(in the rows, 128 means zero)
Named moves (each a turn or a mirror), then the moves between two rows, first move first; the first pair answered:
Z:
[119 118 146 154 114  95 132 129 146 149 107 141 161 115 176 135 133 161
 130 152 128 141 123 105 161 124 123 114 114 129 125 129] => [ 98 135 160 144 130  94 137 119 145 108 113 128 144  91  97 127 127 140
 129 125 114  90 144 151 138 143 128 103 122 122 149 111]
[108 137 127 107 116 122 125 118 140 118 102  93 128  88 172 143 133 131
  87  94 132 121 159 100 136  86 133 149 125 159 152 119] => [100 141 125 100 121 126 124 121 142 107 103  95 124  81 156 142 132 127
  87  90 131 116 169 113 133  92 132 148 122 152 160 111]
[163 128  85 124 127 120 105 132 145 155 100 127 145 102 183 113 147 118
 140 154 131 143 117  75 165 127 124 116 127 132 142 129] => [130 151 104 112 145 118 112 125 130 103 104 110 118  78  88  97 136  88
 139 125 118  81 149 133 133 157 126 108 132 115 173 103]
[129 153 139 112 187 124 116 164 131 100 143  78 146 145  89 169 110 125
 167 120 109 111 122 162 155 104 139 138 132 110 112 101] => [151 144 128 123 177 127 107 166 135 136 139  92 162 156 146 175 119 143
 166 132 113 149 101 128 168  83 133 146 132 117  97 111]
G:
[120  88 131 153 102 126 144 121 156 114 105 121 139 112 165 141 135 136
 123 163 117 148 121 111 129 149 120 141 124 147 147 111] => [128 115 139 136 132 144 105 122 126 102 140 127 128 129 126 140 117 123
 176 136 140 133 100 159 154 110 121 136 100  92 124 119]
[141 119 126 114 128 123 129 116 157 138 116 145 128 122 139 157 123 134
 137 137 124 157  96 106 140 145 127 118 123 135 125 136] => [129 115 135 118 129 125 130 110 158 124 113 142 125 122 124 158 110 126
 150 135 125 148  90 125 142 150 120 120 111 120 127 127]
[152 141 142 145 140 112 109 126 121 123 162 141 142 150 135 120  86  87
 170 128 139 151  84 131 166 110 114 117 103  94  92 116] => [153 122 129 161 116  93 138 131 147 157 138 134 152 145 176 116 104 105
 109 157 118 165 102  74 140 148 128 118 131 152 108 120]
[132 130  64 111 120 183 147 153 121 174 155 146  69 163 168 143 103 170
 110  98 131 176 139 118 142 103 108 120 169 198 106 192] => [ 67  65 105 128  75 174 184 143 171  84 124 116  71 103 125 140  78 145
 116 113 112 131 147 165 122 168 102 121 134 194 166 127]
S:
[144 112 116 122 163 134 128 102 161 174  95 167  95 145 122 138 130 105
 103 152 115 141 137 128 103 108 110 132 139 133  75 140] => [139  95 117 125 150 132 135  99 171 169  90 166  95 138 132 138 128 103
 104 162 116 144 138 123 105 113 113 131 137 135  79 135]
[145 136 104 142 116 121 125 130 125 149 136 131 131 138 162 130 128 141
 135 151 140 136 106 110 145 114 118 123 135 124 127 130] => [149 161  97 135 129 114 134 133 110 151 140 132 116 142 131 121 135 147
 113 140 136 114 128 115 126 124 134 120 160 132 131 141]
[107 100 136 144  91 128 150 132 160 118 116 123 141 111 162 130 140 131
 106 148 118 121 133 126 111 168 137 127 113 158 144 113] => [137 152 132 123 135 156 101 135 107 138 156 142 130 150 134 129 127 128
 161 115 151 124 104 156 151  95 138 127  90 103  96 136]
[143 149 131 109 146 139 137 117 117 165 122 132 123 178 136 124 142 138
 120 143 139 136 147 110 128 118 127 152 136 155  94 167] => [132 125 134 123 124 135 146 113 140 158 106 129 132 159 163 132 142 138
 107 160 132 138 140 100 125 131 123 151 129 166 108 154]
Then:
Each pair is 2 to 3 moves apart.
[127 143 109 148 147 136 120 115  93 171 140 158 144 183 139 113 128 141
  96 125 154 140 173 124 149  97 110 105 186 168 120 163] => [121 143 131 142 151 155 114 112  93 122 155 154 138 175  84 113 107 120
 154 105 160 115 160 182 169  86  98 101 149 123 124 139]  G then G
[160 208 111  81 148 128 149 159  98 144 150 115  88 156  97 164 149 141
  91  92 127  93 163 116 110 138 135 124 200 168 132 128] => [169 147 108 108 106 125 158 153 135 164 130 117 124 148 201 176 152 154
  84 139 131 151 132  64 137 148 124 131 175 195 130 123]  G then Z
[140 136 106  97 198 125 126 128  44 135 154 151 153 155  57 161 136 120
 173 106 101 150 108 180 144 104 157  94 125  69 117 119] => [156  85  85 122 156 114 138 128  80 180 124 154 188 162 173 177 145 149
 146 157 100 214  84 107 153 104 150 101 125 119 106 132]  G then S
[121 117 146 129 121 131 124 130 139 103 137 128 126 127 115 137 113 114
 173 125 137 124 112 154 145 124 130 131 113  96 134 119] => [111 118 144 135 114 118 149 125 146 101 126 122 118 109 103 132 124 117
 138 130 124 109 143 144 114 154 138 133 134 123 157 114]  G then S then G
[175 168  86 116 169 121 106 137  95 174 152 148 107 156 159 132 171 164
 121 126 113 135 153 120 131  89 122 115 156 113  89 160] => [153 112 121 127 140 141  91 123 125 109 154 140 120 132 158 149 131 135
 191 125 128 138 111 163 166  78 101 122  85  57 103 124]  G then S
[125 133 127 127 139 129 113 147 115 132 139 129 116 137 111 127 122 101
 158 110 150 131 108 154 147 114 124 126 113 108 123 134] => [139 139 121 129 140 133 111 146 102 152 135 136 116 153 137 128 132 114
 145 109 150 143 107 132 149 106 123 125 123 122 113 147]  G then G then G
[121 131 140 120 132 128 112 128 112 117 146 117 131 126 106 128 116 122
 162 127 149 115 124 145 127 121 122 130 119 104 126 127] => [116 113 134 131 109 108 135 126 132 126 128 114 140 113 138 129 134 136
 116 153 138 122 140 114 102 151 127 130 134 143 141 130]  S then G then S
[134 131 139 133 133 145  92 131 110 114 115 140 159 194 141 161 130 131
 148  84 114 104 124  90 172  78 127  71  71  99 136 150] => [111 104 143 143 103 123 135 128 149 105  84 122 163 164 152 157 145 138
  91 111  88  88 159  70 131 139 138  64  93 151 180 138]  G then S then G
[131 186 110 100 175 122 114 145  93 139 175 128  99 132  54 106 149 127
 109  90 113  91 153 156  95 129 145 118 159 136 117 132] => [154 109  96 140 116 120 112 139 139 187 150 129 151 136 214 134 144 149
 129 152 131 188  97  76 144 106 119 137 120 151  96 131]  G then Z then S
[139 191  97 133 143 104 127 121  93 176 150 145 114 158 106 123 133 161
  90 113 124 127 139 119 124  92 155 110 182 141 115 169] => [109 187 122 125 148 111 124 112 106 115 156 130 101 134  41 121 107 140
 120  93 128  92 136 177 128 105 146 106 154  99 137 137]  Z then G then G
[ 98 100 165 130 117 133 140 110 153  72 115 107 130  94 103 113 117 103
 158 115 119 101 128 167 143 156 125 134 106  99 164  81] => [161 144 132 113 148 149 100 131 110 149 148 138 132 154 156 118 131 127
 179 112 152 155  99 130 178  83 123 137 112  83  93 137]  G then G then S
[102 140 148 153 141 142 134 122 118 124 170 154 137 130 163 167  68 117
 164 130 149 174  97 166 123 136 181 113  84  75  83 123] => [ 86 157 147 149 146 115 168 122 116 109 166 146 116 109 108 148  85 115
 101 120 119 129 153 169  66 184 209 107 128 120 119 121]  Z then S
[117 121 178 126 111 187 155 125 108  96 149 107 131 142 135  75 110 117
 157 107 115 139 107 180 130 127 108 148 133 158 116 105] => [127 147 170 119 129 189 160 134  92 117 155 118 119 148 118  63 121 122
 141  91 110 132 127 172 118 122 112 143 158 175 110 119]  G then Z
[136 134 122 102 125 121 132 130  98  86 155 140 108 111  92 107 128 119
 115 137 144  78 152 143  93 148 131 107 129 114 118 122] => [151 141 118  95 138 129 116 129  90  98 164 154 104 124  98 112 123 128
 138 131 155  88 131 141 111 119 133 110 117  95  95 135]  S then Z then S
[112 154 109 109 133 106 142 132 118 124 133 122 102 118  67 110 164 135
  62 106 101  89 186 113  84 190 140 142 161 140 170 131] => [134 179  95 102 151 112 131 140  94 156 146 135  96 145  82 115 173 141
  66  98 113 100 183 104  91 162 143 142 169 138 145 158]  G then G
[127 163 126 121 144  92 136  84 104 136 136 156  95  97 100 121 136 109
 136  96 160  61 136 191  88 120 138 117 127 116 157 138] => [133 180 117 123 150  93 128  90  93 155 137 157  93 108 115 116 145 118
 128  94 166  76 130 180  93 109 133 117 131 112 146 148]  G then G then G
[116 100 130 166  88 113 156  87 162 104 149 148 126 107  88 132 135 110
  80 167 118 108  93 109  90 140 151  96 149 160 139  86] => [124 119 137 150 110 140 120  85 139  94 175 157 119 131  68 135 111  98
 144 141 141 111  58 152 124  95 136  96 115 102 118  82]  Z then G
[142  96 105 134 100 129  92 127 168 138 138 134 149 112 178 111 120 117
 151 147 123 140 109  89 141 112 132 192 128 147 128 127] => [138 157 111 107 144 136  81 136 123 123 161 132 116 122  81  97 122  99
 146  97 117  82 143 134 116 107 149 184 160 131 133 137]  G then S
[121  91 135 127  96 141 103 112 154 115 118 113 145 146 162 143 117 129
 168 141 142 148  97 153 149 115 111 145  91  98 144 103] => [131 159 107 114 135 117 133 124 114 154 121 119 108 162 106 121 155 149
  84 120 115 112 166 132  84 139 145 132 176 156 147 135]  S then G
[150 144 113 160 125 167  97 157  85 173 182 150 101 180 128 140  88 105
 160 101 142 140 161 164 162  59 129 124 118  73  89 152] => [161 122 105 173 114 164 100 162  92 195 176 153 115 184 177 141  97 120
 148 120 140 165 160 124 167  66 120 134 122  92  82 161]  G then S
[105  99 118 119 118 153 134 110 158 115 123 130 144 123 147 128 111 128
 144 156 126 125 117 128 140 117 125 129 104 116 139 100] => [109 131 118 105 142 154 125 116 136 110 135 134 125 130 103 117 109 123
 152 129 126 102 134 160 132 108 127 126 108 100 136 103]  G then Z
[116  71 159 118 103 127 171 119 199 123 102  89 153 118 188 103 138 131
 103 182 121 143 130 117 102 168 114 105 118 144 145 119] => [171 148 135  93 161 152 117 134 128 180 142 115 140 182 183 105 142 137
 144 147 152 166 105 122 141  77 123 104 125 105  78 173]  S then G then S
[ 99 138  45 112 116 111 144 140  98 165 122 117 164 168 122 121 127 167
 117 107 165 130  87 104 148 100 162 123 149 122  96 149] => [ 82 134  56 115 113  97 166 136 108 142 114 101 147 148  88 111 133 165
  91 104 152 102 119 115 121 135 170 122 165 147 117 135]  Z then G
[106 108 139 139  79  91 174 142 125 128  85 151 177  87 174 122 161 171
  66 155 135 125 142  86 127 136 125 126 153 156 106 160] => [130 165 119 116 120 118 133 147  80 154 122 173 162 128 151 122 157 177
 102 128 158 139 114 101 158  74 128 129 151 108  58 191]  G then G
[ 87 130 112 150 113  98 137 123 137 128 123 100 116  90 120 131 151 112
  65 160 108 147 111 114 134 161 156 107 165 153 144 111] => [ 83 109 129 145 112 121 108 119 138 111 133 106 127  94 126 146 122 101
 139 155 139 164  64 144 183 124 137 109 116  93 126 103]  S then G then G
[143 171  95 105 171 130 138 136  92 194 132 158  86 167 120 128 160 158
  96 112 135 108 167 123 109 122 158 144 176 169 122 152] => [ 82  59 135 144  98 125 174 114 178 112  90 123 125 102 160 139 132 138
 119 153 128 111 137 135 120 182 130 151 113 164 180  87]  G then G then S
[140 113 160 118 110 110 122 163 112  99 105 114  97 114  89 132 152 104
 157 138 151 130 116 170 126 141 100 115  87  86 126 133] => [165 132 127 120 109  96 138 167 112 160  98 121 100 126 144 132 182 132
 102 157 132 154 138 110 106 147 115 115 127 139 115 155]  G then S
[137 129 119 120 137 135 129 100 125  96 109  87 150 109 113 136  84 118
 131 133 163 105 101 125 126 131 139 160 117 101 159 110] => [153 133  97 130 133 124 142 102 120 134 102  93 156 120 156 137 102 133
  94 153 156 121 114  77 117 134 145 156 135 133 156 126]  S then G then S
[151 150  81 117 183 138 109 159  97 160 142 156 122 142 140 105 143 143
 127 144 165 169  87 124 158 118  90 136 114 118 102 159] => [147 129  71 129 163 121 131 158 115 169 126 148 129 137 164 108 151 143
 100 153 153 174 104  95 143 137  95 137 129 149 117 159]  G then G then G
[ 92  99 123 135 110 112 181 114 162 107 103 111 119  91 117 129 144 134
  79 144  84 105 167 106  76 186 128 130 168 180 171 113] => [149 162  91 120 151 124 144 134 110 186 133 146 118 152 154 133 157 160
  78 127 102 149 155  71 106 112 139 133 196 176 102 174]  G then G
[116 175 130  93 192 164  97 149 104 145 180 124  74 184  63 115 106 136
 186 125 146 114 155 141 154  65 122 133 153  93  65 165] => [ 82  83 128 145 111 121 172 138 180 150 110  98 109 126 164 123 137 163
  87 196  97 143 182  55 110 162 124 134 182 199 126 137]  Z then G
[101 100 138 153 112 128 130 104 140  87 105 124 140 110 125 130 103 118
 152 129 128 111 121 157 122 153 129 121 104 124 147 102] => [135 168 121 130 159 132 111 118  83 131 131 145 124 148  95 119 117 127
 145 100 135 114 137 155 123 117 146 121 138 117 111 149]  Z then S
[130 141 136  94 150 144 123 125 110  52 179 107  88 101  86 129 112 111
 147  84 113  95 145 173 100 142 136 114 119  96 157  82] => [156 170 121  89 169 150 101 132  87  78 187 116  88 128  93 132 117 124
 159  76 122 110 132 165 111 105 143 114 130  91 125 106]  G then G then G
[ 77  63 155 151  78 125  96 133 146  32 108 114 147 102 122 123 129 127
 116 102  93  97 122 131 109 130 105 117  90 104 175  83] => [136 102 118 135 111 143  42 150 102 107 135 150 161 166 185 133 129 147
 148  99 127 155  81 101 161  47 103 121  86  82 112 129]  S then Z
[134 107 135 125 109 136 111 146 112 132 139 111 149 126 182 111  95 137
 180 110 130 171  65 142 151  88 130 132  98  79 115 149] => [116  81 153 139  91 133 130 135 134 105 126  98 154 105 170 103  88 131
 177 117 117 155  68 155 137 117 127 130  88  88 147 126]  G then G
[140 138 163  89 167 110  83 125  95 119 152 150 121 183 103 122 122 120
 136  75 116 125 121 178 164  84 135 121 102 113  95 105] => [114 125 161 102 143  77 130 124 122 118 125 133 125 150 105 107 149 130
  62  96  78 107 174 143 103 150 150 114 146 178 136  95]  G then Z
[204 148 117 103 138  82 107 154 104 166  96 126 101 112 121 155 145 146
 109  82 158 124 145  65 139 129 123 105 126 160 103 102] => [190 100 129 121 109  79 118 145 134 145  76 113 115  86 152 159 133 140
 111 107 152 129 139  61 141 153 112 114 110 167 121  77]  G then Z
[ 99 104 153 112 145  99 118 142 126 102 128  97 140 120 135  85 114 115
 159 103 116  89 139 168 123 185 126 145 121 119 114 134] => [112 113 149 104 161 110 108 149 107 111 139 105 127 136 131  92 113 118
 173  93 121  91 133 172 134 162 118 148 119 104 103 144]  G then G then G
[ 98 141 136 109 121 135 149 127 148 121  93 117 131 138  99 135 130 119
 115 135 107  99 142 151 113 161 136 118 144 135 179 112] => [103 149 135  98 133 145 131 128 137 109 101 120 125 142  86 134 129 109
 133 122 116  97 142 169 123 143 135 117 132 114 176 111]  G then G then G
[137 108 123 130  93  96 148 109 135 145 111 127 137 117 142 121 140 158
  94 143 115 128 155 120 107 142 144 151 138 167 147 110] => [166 148 112 112 126 113 116 114 110 175 133 141 130 151 145 120 140 165
 111 124 131 138 137 120 124 100 151 150 139 143 111 143]  G then G
[175 154  94 141 131 158 101 169 125 184 154 133 126 108 114 133 156 143
 106 145 137 125 146  72 114 101 175 123 149 151 100 149] => [143 145 118 142 122 152 125 159 133 134 144 121 116  79  58 127 153 125
  98 136 119  78 175  98  91 137 180 110 154 149 132 125]  Z then G
[133 133 160 100 136 141  91  98 136  77 112 143 141 104  94 150  94 113
 221 148 148 118  93 189 159 114 119 124 109  51 161  83] => [176 219 116  79 189 121  98 118  75 169 128 167 110 150  90 129 138 150
 130 130 131 113 150 138 111 103 156 113 202 112 128 147]  S then G
[116 124 101 119 120 135  95 151 166  82 142 113 123 139  82 128 121  98
 178 104 127 108 111 148 159  97 121 157 106 122 106  65] => [131 101  77 134  96 123 108 151 186 129 129 117 143 149 174 131 141 123
 148 139 127 154 100  83 156  98 121 168 118 157  97  79]  Z then G
[103 122 109  98 106 141 147 122 146 102  94 111 111 116  89 124 105 104
 113  88  88  84 184 166  92 151 145 135 165 139 151 129] => [128 157 101  87 133 151 119 133 117 127 118 130 106 146  83 125 107 109
 132  69 107  88 176 170 117 106 144 137 169 121 121 155]  Z then S then Z
[125 118 122 137 124 123 129 132 146 165 151 136 140 152 181 110 147 150
  87 143 107 144 133 101  85 136 110 128 163 144 111 132] => [ 97 121 160 122 131 141 114 117 150  97 166 132 132 129 102 108 114 112
 154 113 121 103 114 176 106 136 106 128 120  86 127  98]  G then S
[137 177  87 146 137 114  99 131 112 167 125 160 140 149 177 136 139 148
 133 133 171 117 115 111 141  90 113 138 205 161 123 135] => [ 99 114 109 174  96 109 131 117 161 115  95 135 158 101 191 140 123 133
 130 161 155 105 118 122 131 136 102 142 177 171 163  90]  G then Z
